Each row has a name. Each question is about the rows just above it. Places in a row count from 0.

<80>: [ 48 -48  40 -52   7  40 -45]
<28>: [ -4   8  19 -15   1  37 -49]
<60>: [-30  56  -4   8  19  40 -36]
<7>: [ 33 -38   6 -13 -23  30 -28]
<13>: [-13  46 -43  38   3  30   2]
Changed <80>: [ 48 -48  41 -52   7  40 -45]. Place and old value:  2, [40]
One entry of <28> was changed: [ -4   8  19 -15   0  37 -49]. Where, and from what?  4, [1]

<108>: [ 12  12   2  26 -25  32   7  12  55  12   2   3  49  -5 -38 -23  20 -13
  18  50]
<10>: [-15  17  19  12  15 -18 -44 -23  21  23  10  18  25  -2 -13 -18  44  -1
 -11  -6]
<58>: [  4   7 -20 -12 -25 -10   6   9  49   6 -15  -2 -15   0 -26 -44 -40  18
  33  22]
Changed <108>: [ 12  12   2  26 -25  32   7  12  54  12   2   3  49  -5 -38 -23  20 -13
  18  50]. Place and old value:  8, [55]
Where does [  4   7 -20 -12 -25 -10   7   9  49   6 -15  -2 -15   0 -26 -44 -40  18
  33  22] differ from <58>, and what was there?  6, [6]
Where does [-15  17  19  12  14 -18 -44 -23  21  23  10  18  25  -2 -13 -18  44  -1
 -11  -6] differ from <10>, and what was there?  4, [15]
Changed <108>: [ 12  12   2  26 -26  32   7  12  55  12   2   3  49  -5 -38 -23  20 -13
  18  50]. Place and old value:  4, [-25]
Changed <58>: [  4   7 -20 -12 -25 -10   5   9  49   6 -15  -2 -15   0 -26 -44 -40  18
  33  22]. Place and old value:  6, [6]
Changed <58>: [  4   7 -20 -12 -25 -10   6   9  49   6 -15  -2 -15   0 -26 -44 -41  18
  33  22]. Place and old value:  16, [-40]
Changed <10>: [-15  17  19  12  15 -18 -44 -23  21  23  10  18  25  -2 -13 -18  44  -1
 -10  -6]. Place and old value:  18, [-11]

<135>: [ 24 -28   5  25 -32   8  15 -10 -29  -5  53 -16  45  -6  33 -33  -8  20
 -23  -6  13]
<52>: [-15  30 -54  14   1  -6 -24  12 -17  11   8  10 -39  -5  22  22  19  -7
  -2 -18  38]
<32>: [ -7 -55   8  38 -14  17  23  -5  -4 -14  31 -12  18  10  25 -25   2  -6
  12  13  30]
<105>: [ -4  -3  38  17 -36  -1   8   0 -19  -2  36 -12  -2 -15  10  11   2 -17
  11  -1   9]
Changed <52>: [-15  30 -54  14   1  -6 -23  12 -17  11   8  10 -39  -5  22  22  19  -7
  -2 -18  38]. Place and old value:  6, [-24]
Changed <105>: [ -4  -3  38  17 -36  -1   8   0 -18  -2  36 -12  -2 -15  10  11   2 -17
  11  -1   9]. Place and old value:  8, [-19]
Where does [ 24 -28   5  25 -32   8  14 -10 -29  -5  53 -16  45  -6  33 -33  -8  20
 -23  -6  13] differ from <135>, and what was there?  6, [15]
Where does [ 24 -28   5  25 -32   8  15 -10 -29  -5  53 -16  45  -6  33 -33  -8  20
 -23  -7  13] differ from <135>, and what was there?  19, [-6]
Changed <32>: [ -7 -55   8  38 -14  17  23  -5  -4 -14  31 -12  18  10  25 -25   2  -6
  12  13  31]. Place and old value:  20, [30]

<166>: [ 14 -38  10  15  34 -33   5  14 -36]
<170>: [ 18  14  19 -38  15  34 -33   5  14]
<67>: [-33   5  -3  14 -36 -22   5 -22 -44]
<136>: [-33   5  -3  14 -36   6   5  40 -22]
<56>: [  6   5 -12  40 -22 -44  29   2  10]
<2>: [-33   5  -3  14 -36   6   5   5 -22]
<17>: [ 14 -36  10   6   5  40 -22 -44  29]
<152>: [-38  15  -8  34 -33   5  14 -36   6]
<125>: [ 15  34   2 -33   5  14 -36   6   5]
<168>: [-33   5  -3  14 -36 -22   5   5 -22]
Changed <2>: [-34   5  -3  14 -36   6   5   5 -22]. Place and old value:  0, [-33]
Where does [-33   5  -3  14 -36   6   5  40 -23] differ from <136>, and what was there?  8, [-22]
One entry of <168> was changed: [-33   5  -3  14 -36 -23   5   5 -22]. Where, and from what?  5, [-22]
Changed <125>: [ 15  34   2 -33   6  14 -36   6   5]. Place and old value:  4, [5]

<124>: [-44 -10 -28  49]
<88>: [-28   8 -26  44]
<76>: [-47 -15 -28  50]
<149>: [-23  12 -26  43]
<145>: [-37  -1 -27  46]
<57>: [-51 -19 -29  52]
<61>: [-40  -5 -27  47]
<41>: [-32   3 -27  45]
One entry of <149> was changed: [-23  11 -26  43]. Where, and from what?  1, [12]
Where does [-44 -11 -28  49] differ from <124>, and what was there?  1, [-10]
Where does [-40  -5 -27  48] differ from <61>, and what was there?  3, [47]
Where does [-32   3 -27  44] differ from <41>, and what was there?  3, [45]
Where does [-51 -19 -28  52] differ from <57>, and what was there?  2, [-29]

<45>: [-20   7  29 -47  -8  32  46   9   9]
<40>: [ -1  30  29  10  12 -17 -47 -42 -45]
<3>: [-10 -17 -41 -11 -29  11 -52  -3  40]
<94>: [ 24  31  34 -16  24  23 -28 -27   0]
<46>: [-40  45 -46 -52  20  52 -18  24  18]
<120>: [ 23  23 -20  23   3  27  -8  -5  47]
One entry of <120> was changed: [ 23  24 -20  23   3  27  -8  -5  47]. Where, and from what?  1, [23]
Changed <3>: [-10 -17 -41 -11 -29  11 -52  -3  41]. Place and old value:  8, [40]
Changed <94>: [ 24  31  34 -16  24  23 -28 -28   0]. Place and old value:  7, [-27]
One entry of <94> was changed: [ 24  30  34 -16  24  23 -28 -27   0]. Where, and from what?  1, [31]

<121>: [ 21  28 -25  11]
<127>: [ 31  26 -11  -7]
<110>: [-25  19 -56  10]
<138>: [ 30  52 -18   5]
Where does [ 21  28 -25  10] differ from <121>, and what was there?  3, [11]
One entry of <138> was changed: [ 30  52 -19   5]. Where, and from what?  2, [-18]
One entry of <110> was changed: [-25  19 -56   9]. Where, and from what?  3, [10]

<151>: [10  1 -2  8  7 11 12]
<128>: [ 14  11 -21   3 -17  -4   9]
<18>: [-13  -4  15 -14   2  -5  -1]
<48>: [ 46   7   6  51 -30   0  -5]
<208>: [ 12  15  -8 -11 -11   1  -5]
<65>: [  3   1   2 -11   4  13   4]
<207>: [-7 -8 14  9  5 25  7]
<180>: [ 28  -3  -3  18 -21  -8   6]
<193>: [  3 -12   6   4  -8  -7   3]
<196>: [ 4 -1  9 12 -6 13 -5]
<19>: [ 37  -2  16  17 -17  -2  -9]
Where does [-7 -8 14  8  5 25  7] differ from <207>, and what was there?  3, [9]
Where does [ 46   7   7  51 -30   0  -5] differ from <48>, and what was there?  2, [6]
Changed <151>: [10  1 -2  8  7 11 13]. Place and old value:  6, [12]
One entry of <193> was changed: [  3 -12   6   4  -7  -7   3]. Where, and from what?  4, [-8]
Changed <207>: [-7 -8 14  9  5 25  8]. Place and old value:  6, [7]

<74>: [ 4 35 27 18]
<62>: [-13  -8  -5 -10]
<158>: [-2  4 -3  1]
<155>: [ 0  0 -1  0]
<92>: [ -1 -11 -43  -8]
<109>: [  4 -10   3  12]
Changed <62>: [-13  -9  -5 -10]. Place and old value:  1, [-8]
Changed <109>: [ 4 -9  3 12]. Place and old value:  1, [-10]

<147>: [ 30 -11  21  21  20 -45  42  20 -39  -6 -36 -46 -27 -45  39  -8  15   3
 -44  19   6 -43  22  18  26  20  -3  36  27  11 -31]
<54>: [ 46  21  40  40 -33  13  26  32 -13 -30 -19  11 -24   0  38  27 -33 -30
  -2  50 -31  25  28  32  47  36 -30  43  55  36   4]
<93>: [ 10  37  19 -11  40  -8  19 -21  -5  26   3 -21   9 -19  13  35  39  34
 -12  -8  35 -21 -20  25   2  21  29   9   5  25  38]
<14>: [ 30 -11  21  21  20 -45  42  20 -39  -6 -36 -46 -27 -45  39  -8  15   3
 -44  19   6 -43  22  18  26  20 -26  -4 -13  24  51]
<78>: [ 30 -11  21  21  20 -45  42  20 -39  -6 -36 -46 -27 -45  39  -8  15 -18
 -44  34 -17 -23  19  37  38  42 -24  47  46  37  -3]
Changed <14>: [ 30 -11  21  21  20 -45  42  20 -39  -6 -36 -46 -27 -45  39  -8  15   3
 -44  19   6 -43  22  18  26  20 -26  -4 -12  24  51]. Place and old value:  28, [-13]
Changed <147>: [ 30 -11  21  21  20 -45  42  20 -39  -6 -36 -46 -27 -45  39  -8  15   3
 -44  19   6 -43  23  18  26  20  -3  36  27  11 -31]. Place and old value:  22, [22]
One entry of <14> was changed: [ 30 -11  21  21  20 -45  42  20 -39  -6 -36 -46 -27 -45  39  -8  15   3
 -44  19   6 -43  22  18  26  20 -26  -4 -13  23  51]. Where, and from what?  29, [24]
Changed <78>: [ 30 -11  21  21  20 -45  42  20 -39  -6 -36 -46 -27 -45  39  -8  15 -18
 -43  34 -17 -23  19  37  38  42 -24  47  46  37  -3]. Place and old value:  18, [-44]
Where does [ 10  37  19 -11  40  -8  19 -21  -5  26   3 -21   9 -19  13  35  39  34
 -12  -8  35 -21 -20  26   2  21  29   9   5  25  38] differ from <93>, and what was there?  23, [25]
One entry of <147> was changed: [ 30 -11  21  21  20 -45  42  20 -39  -6 -36 -46 -27 -45  39  -8  15   3
 -44  19   6 -43  22  18  26  20  -3  36  27  11 -32]. Where, and from what?  30, [-31]

